The rows of R fall into 4 groups, which share some directions, and each row is roughly a mix of its group's hidden directions.
R:
[[ 25  22   8 -67  22  22  52 -28  -6  -9  26 -21]
 [ -3  55 -65  35 -27  -5  17 -13  33 -12  18   5]
 [ -8 -41 -44  37  -7  -6  23 -10 -10 -63 -25 -29]
 [ 19 -32  23 -33 -14 -45  22 -10  29  49  25 -39]
 [ 28   5  31 -75  24 -12 -26 -35 -21 -24  -7 -12]
 [ -4 -16 -49  49  -5 -32  -5 -55  15 -31 -11 -30]
 [-16 -31 -68  14  -1  22  31 -21  40  28  33   6]
 [ 12 -44 -42  21  -3  11 -22 -20 -14 -70 -24 -18]
 [-27 -20 -44  35  26  19   8 -22   0 -71 -17 -10]
 [-23 -77 -46  22  -3  13   2  24  20 -22  -2 -25]
 [ -5 -35  16 -30   7  29  49  37  -3 -47 -45 -10]
 [-11  44  38 -42  17 -21 -37 -23 -25  48  -2  24]
 [ 16  57  10 -51 -17 -40  -2  16  31  44  10  -5]
 [ -2  55 -10  52  -2  -9 -37 -30  -5 -18 -12  51]
 [ 30   0   8 -70 -19 -33  13 -23  10  50  15 -21]
 [-14 -41 -31  63  13  33 -28 -37 -11   2   3  30]
 [-37   4  15  28  14  11 -53 -23 -38  24 -17  55]
 [ -5 -18 -17  17  16  40 -47 -19 -24 -52 -28  44]
 [-20 -25  -5  39   9  65 -23  -8 -35 -39 -16  28]
 [ 21  23  42 -56   0 -44 -18 -34 -38  -1 -20  11]
 [ 51  11 -20 -62 -17 -15  17 -35 -42 -24  -2  -4]
 [  4   8 -51  37   2  50 -21  -5  46  -2 -16  43]
 [  2  61  27 -16   4 -16  29  13 -12  53  43  25]
 [  0 -32 -36  22   4  55  61 -13   4 -33   8 -21]
 [  6   8  23 -51  -3  -9  73  32  10  18  16 -31]
 [ -9 -38 -14  11 -13  15  47  54  50  15  34 -12]
 [ 14 -27 -30  44  -5  16 -21 -18 -54 -40 -40  19]
 [ 24  12  40 -76  26   8   3   4 -13 -42  -2 -25]
 [-40 -11 -34  78  12  23   3   9   7 -30  -7  23]
 [-54 -27 -21  19  38  23 -14 -65 -15 -15   9  -2]
 [  2  14 -32 -26 -52 -49  16 -40   0  44  19  -3]
 [ 25 -18  -2 -75 -11 -34 -31   0  25  -1  -7 -43]
 [-10 -24 -69  43 -17  32  39 -11  21 -25   5   4]
 [-11 -28 -48  33 -27  10  75  -3  -5  21  -1 -11]
 [-15 -58 -26  34  17  43 -31   6 -17 -40 -10  26]
 [-25 -30 -44  50 -10  29 -52 -17 -13   2 -16  33]
 [ -5 -11  20  49  29  41  29  59   3  11 -15  35]
 [ 35  20  29 -34 -25 -68 -38 -14  -2  21 -17  -5]
 [-14 -18  -6  52  12 -15 -60 -30 -20 -23 -20  44]
 [-10 -13 -20  16  27  77  32  22 -11 -44   1  15]
 [ -8 -12 -25  31 -11 -37 -62 -57  23  12   0 -18]
 [-18 -10 -14  52  13  -8 -75 -21 -11 -20 -25  24]
 [-41  16   7  62  13   1 -54   1  30   6  11  36]
 [-26  54 -23  41  13  57  -8  -9  23 -23  -6  30]
 [ -8 -32 -69  47  -4  12  23  11  34 -22   7 -27]
 [ -4  15 -22   8 -33 -13  51  55  24  19  31 -42]
 [ 14  31 -66  23 -29  -8  22 -47  23  -6  19  28]
 [ 15  48  -4 -11 -28 -67  -3 -40  20  30   5 -21]
 [ 21  36 -36 -27   1  20  65 -37  22  -7  32 -10]
 [ 20 -27   9   5  28  43  16  34   8 -68 -37   7]
 [-13 -18 -34  23  31  59  39  -2  -7 -53  13  -7]
 [ 22 -23 -35 -66  -8 -17   8 -60  14  -2  14 -15]
 [-19 -35 -33  20 -14 -64  17 -11  33  16   6 -47]
 [-42  10  44  30  29   6 -42 -32  -7  38 -12  35]
 [ -6 -26  37   2  33  43 -62  -1 -17 -27 -37  12]
 [ 35 -26 -22  -4 -26   4  38  70  40  10 -13  -7]
 [ 30  23   7 -45 -17  43  41  56 -20 -18  -5  -9]
 [  0 -17 -16  34  -3  65  14  41  17 -45 -33   9]
 [ 24 -48 -10 -13  -9 -47 -31 -55 -19 -23 -20 -22]
 [-41  18  17  66  14  49   0  32 -12  21   2  21]
 [ 38  30  40 -19  -7   6 -57 -40 -16 -13 -32  25]
 [ 10  26 -16  -9   9  71  59  26  -4 -16  24 -10]
 [  0  16  -4  21 -48 -72  12 -27 -27  13 -33 -17]
 [ 22  83  16 -36 -10   5  -8  -7 -31  23  16  20]
 [ 18 -28 -29  30 -47 -54 -15  13  45  19 -11 -21]
 [ -4  -2 -26   1  14   4 -18 -49 -64 -16  -6  58]
 [-57  22  12  24  58  46  -6   2 -25   1   7  27]
 [ 27   9   6  -9 -31 -70 -59 -10   8  19 -23  -5]
 [-36  13  30 -41  17 -46  16 -34 -23  51  16  -2]
 [ 13  22  73 -33  12 -27  26  29 -38 -15  -9  -6]
 [-16 -12   1  29  -6   1  50  61  28  36  37 -20]
 [ 21  24  38   5  -1   0 -66 -26 -19  -4 -22  54]
 [-18  -6 -31  79 -13  14 -45   2  -1 -24 -17  22]
 [ 31 -29  16  -5   9  83 -10  11 -22 -36 -10  -7]
 [-32 -16  46  37   3 -72  -3  -5   3  22   3  30]
 [  1  -8  33  12 -17 -45 -78  -1 -10  24 -19  26]
 [-14 -22 -34  10   0  53 -42  23 -19 -51 -31  20]
 [-13 -36 -42  42 -34 -47  21 -19  23  -2  -5 -40]
 [-15  61  46  19  15  27  -2  42   0  44  13  13]
 [  6 -44  18  14  32  42 -15  -9 -17 -28 -49  48]
 [-11  11  30  22  17  25  38  40  -1  69  23  22]
 [ -1  -8 -35  35  -5  53 -35  25   2 -58 -11  26]
 [ 13 -37 -57  32 -35  16 -46  19   4 -37 -15   2]
 [-17  17  28  36  17  31   8  57   0 -60  -7 -22]
 [ 13   0   1 -51  -1 -49  35 -41   3  35  25 -39]
 [ -4   3  53  26 -10  40   8  55 -37 -23 -33   8]
 [  4   3  38  -9 -30 -44  53  36   2  50  11 -13]
 [ -1  24  35   9  27  64  47  41  -3 -15  -1  20]
 [ 17   6  58  -8 -25 -29   5  54  15   5  10 -53]
 [  3  19  22  -7 -28 -15 -55 -38 -29  50 -13  38]
 [-12 -82 -36   4 -16 -28 -40   2   8  10   8 -14]
 [  9 -40   5 -43  27   1  65   1  12  21  25 -39]
 [-10   0  44  11  22  29 -50 -26 -39  -5 -34  44]
 [  7 -11  39  -2  27  45   0 -67 -30 -31  -8  21]
 [ 49  -5  27 -32 -30 -49 -36 -20 -25  30 -11  22]
 [ 29  18  27  -2 -21 -29  54  65   0  31   5   4]
 [ 37  24  38 -32 -33  -8  16  42 -45 -27 -27 -15]
 [ 20 -23 -17 -42  30  -3 -33 -76 -23  -1  -8   6]
 [ 38  19 -27 -13 -39 -41  35  36  35  27  25 -18]
 [ 10  47  -2  -2 -11 -44  36 -17  -7  46  42 -38]
 [  0 -11 -50 -29  17  39  65 -19   5 -21  30 -13]
 [ 27 -66  -8 -23 -25 -46  41 -10  -2  20   4 -28]
 [  8 -15   4   4 -16  33  67  48  22 -21   6 -44]
 [-22  15   1  48 -11  26  54  64  -2   9   1  18]
 [ -9 -50 -11 -19  19 -13 -46 -71 -15  11  -7  11]
 [  1  13  32   1 -12 -54 -66  -7  27  42 -13   5]
 [-30 -10 -18  80   6   3 -49 -10   7 -14  -7  28]
 [  4   1  -9  32 -13 -63 -73   6   5  -3 -26   8]
 [-16  35  43  46  -8 -25  -4  51  15  40   7  25]
 [-28 -11   0  60  22  19 -48  16 -19 -46 -20  22]
 [ 17 -35   9 -93   0  10  15  -1  -4  12   3 -25]
 [ 43  46  58 -37  -7 -15 -17  19 -17 -18 -27  18]
 [ 51  41  10   9 -10   2  30  65  30  -3  -9  26]
 [  7   4 -41  17 -38 -47   4 -53 -11  29  43  -5]
 [-15 -20  -8  58  22  43 -36  19  -7 -46  -8  33]
 [ 28   7  35 -40 -21 -29  24 -56   5  49  -4 -11]
 [-21   3  22  48 -16  59  -5  61 -12  -1 -21   3]
 [-18 -44 -64  18  18   8 -14 -53  33  -8  12  -3]
 [-13  36   8  -5   0 -81 -10 -36  -9  39  10   9]
 [ 11 -51 -40  20   5  36 -17 -38   9 -57 -18  -1]
 [ 21  49  28 -49  -6  -1  47  10  -1  40  28 -24]
 [  5 -14 -20  36   5  52  17  44  19 -61  -9 -17]
 [-40  21  -4  56  29  58   0  30  11 -26  12 -10]
 [-26 -24 -12  43   9  69  25  32 -12 -39  -2   3]
 [-39 -25 -31  69   2  26 -33  31   5 -12 -10  19]
 [ 11 -31 -28  32  -6   2  45  31  47 -39  14 -39]
 [ 15  -7  43 -30 -15 -47 -41  -8 -26  25 -24 -46]
 [ 25  44  50 -32   5  -7 -41 -33 -35   1 -26  21]
 [ -9   0 -55  44 -15  41  30  42  17  -5  37  -7]
 [ 27  32  11 -13 -10 -55  10  43  -6 -27 -22 -55]
 [ 35  43  43 -71 -20  -8   0  -5  13  28  -5  -1]
 [  9  40 -28 -31 -37 -48  26 -12  26  46  24  -4]
 [ 20  10  -1 -68   1 -59 -18 -24  21  23  15 -24]
 [ 16 -16 -27 -10   8  72  16 -17 -16 -58   1 -22]
 [  1  10  57  25  -1 -50 -58 -18 -16  30  -6   3]
 [  7 -19  -9 -19 -11 -59 -39 -67  12  14  -1 -22]
 [ 36  21   8 -65 -29 -61  13 -17   0  13   1  -6]
 [-40   1 -56  67  15  33   0 -16  21  -4   2   8]
 [-18  18  16  15  15 -25 -91  17   4   2 -12  23]
 [ 21   7   0 -74 -19 -56  -6 -38   2   6   1 -18]
 [-28 -26 -28  41  21  72  19  -5 -12 -34   3   8]
 [-14  15  13  33  17  44 -38  19 -28 -36 -30  51]
 [-11 -35 -41  71   0 -15 -30  12  33 -30  -6   1]
 [  9  -7  16 -24 -13 -69  24 -46 -27  41 -12 -11]
 [ 46   4 -30 -26 -23 -11 -11  31  -8 -61 -13 -45]
 [-12 -15  -1  55  -9  27 -41  38 -16 -49 -36 -11]
 [-24   6  -7   7  46  66  18   4 -35 -50   8  10]
 [-22  18  56  -9  -6  13 -46   3 -38  38 -19  42]]

Here is one row of each group, with its name. Which group are the others in?
[-22 -12  29  28  18 -15 -61  -2 -26 -16 -39  48]
X
[ -6 -31  28  62 -13 -48 -49   2   2 -19 -10 -21]
M
[ 44  49  41 -41 -20 -41   6  38   1   8  -1  -5]
W
[ -7 -25 -19  12  -9  25  80  20  37  13  25 -23]
Q

[ 18 -17 -29 -18   7  46  51 -56 -29 -28   7  -1]
Q
[ 46  -7  19 -15 -35 -24   8 -27  69  26  11 -17]
X
[-35  17 -14  73 -10 -16 -32 -14  15  39   2  31]
M
[-12  27  -2  -5  -2 -38 -66 -60  11  15  -3  26]
M
[ 30 -44 -52  28 -44 -18 -27 -35   3 -16 -20   5]
Q
[ 28 -32   8 -72  -7  -9 -24 -47  10 -14 -28 -13]
X
[ 32  49   8 -15 -51 -37  47 -10 -22   2  -5  29]
W
[ 15  39 -13   6 -53   0  24  64  26   9  14 -32]
W
[-24  -2  -5  36  -6  49  33  57 -29 -27 -21 -25]
Q
[ -7   4 -39  37  18  68  12   3 -16 -52  -1  18]
X
[ 12  41  10 -50   4 -18 -40 -45 -47   5  -7  26]
X
[  5  18 -15 -39   4 -48  34 -29  27  58  29  -2]
Q
[-14 -41 -24  50   0  22 -12  31  23 -64   0 -14]
M
[ 31  30  28 -64 -10   7  47  16 -30  -9   0 -31]
Q
